[[ -7  -1  -5  -1  -4  -2  -2  -5  -2]
 [-32   9 -19  16 -12  26  14 -22   0]
 [-18   9  -3  25 -24 -21  -5 -26   8]
 [-11  -7 -13   9 -36 -23 -25 -31  -1]
 [-34  17  -8  19  -3  -5  16 -17   5]
 [ -1  17 -29   8 -22  -9 -34 -19  28]
 [-16  11  -1   8   0 -25   2  -7   7]
 [-11  10 -23 -10  13  31   5   4   7]
 [-41  12 -25  24 -26  17   7 -36   2]
 [ -6 -19  29   0  11   5  34   8 -31]]
->
[[ -7  -5  -4  -2  -2]
 [-32 -19 -12  14   0]
 [-18  -3 -24  -5   8]
 [-11 -13 -36 -25  -1]
 [-34  -8  -3  16   5]
 [ -1 -29 -22 -34  28]
 [-16  -1   0   2   7]
 [-11 -23  13   5   7]
 [-41 -25 -26   7   2]
 [ -6  29  11  34 -31]]

[[ 27  22  21 -19 -22  19 -23  42 -37  17 -34]
 [ 13  32 -14 -44  32  -3  16  44  12  20 -10]
 [-18 -26 -21  24  28   2  -1 -20  18 -31  35]]
->
[[ 27  21 -22 -23 -37 -34]
 [ 13 -14  32  16  12 -10]
 [-18 -21  28  -1  18  35]]

[[-14   3 -31  13  24   4  17   0]
 [ 30 -24  -8 -22  10   0  17  22]
 [ -7  46   5  -6  14   4  -4  -3]
 [  3   7  -1  12 -25   3  29  -9]
 [-42 -25  -3  -3  -6   6  13   3]
 [ 46 -35 -18  13  -1  -8  -1   3]
 [-10   8  17   9  -5   9  -8   5]]
->
[[-14 -31  24  17]
 [ 30  -8  10  17]
 [ -7   5  14  -4]
 [  3  -1 -25  29]
 [-42  -3  -6  13]
 [ 46 -18  -1  -1]
 [-10  17  -5  -8]]

[[ 13  18 -26  -9  -7  15  35  -5  26   6  -5  27  -2   0]
 [-21 -30  22   9  24  28 -24  42 -47  13  -6 -18  10   1]
 [  0 -17   2  -6   3 -14  -6  -1 -21  -5  18 -15 -20  14]
 [-19 -28  16  -8  -7  18 -10   8 -33  21  -1 -18  13  -1]
 [  6  -4  11   0  -3 -16  -8  10 -14  -7   1 -15   1   5]
 [ -4  -6  12  -2  -8  -3 -12  -1 -11   9   8 -10  13  -2]]
->
[[ 13 -26  -7  35  26  -5  -2]
 [-21  22  24 -24 -47  -6  10]
 [  0   2   3  -6 -21  18 -20]
 [-19  16  -7 -10 -33  -1  13]
 [  6  11  -3  -8 -14   1   1]
 [ -4  12  -8 -12 -11   8  13]]

[[ 31  32 -14  18 -11  43  22   1 -17  53  32  22   7  10 -32 -15]
 [ 25  38 -30   8  -2  37  25   4 -45  38  27   3  -2  11 -10   1]
 [ 32  35   2  11 -20  33  23   1 -29  30  40  25 -15  15 -36  -3]
 [ 27  20 -14   8 -11  41  26  10 -31  40  19  14  -3  21 -27  -8]]
->
[[ 31 -14 -11  22 -17  32   7 -32]
 [ 25 -30  -2  25 -45  27  -2 -10]
 [ 32   2 -20  23 -29  40 -15 -36]
 [ 27 -14 -11  26 -31  19  -3 -27]]

[[  2  43  -8   5 -13 -16   9  21  -1]
 [-37 -40  -9  -4  44  44 -28 -26  -2]
 [ -7  13  27 -49 -33 -32 -16   3   5]
 [ 17 -26   2 -34 -12  17  25 -27  26]
 [-17 -29 -11   5   6 -14  21  -7  17]
 [ 30  -2  11   1 -26 -15  17  10 -17]]
->
[[  2  -8 -13   9  -1]
 [-37  -9  44 -28  -2]
 [ -7  27 -33 -16   5]
 [ 17   2 -12  25  26]
 [-17 -11   6  21  17]
 [ 30  11 -26  17 -17]]
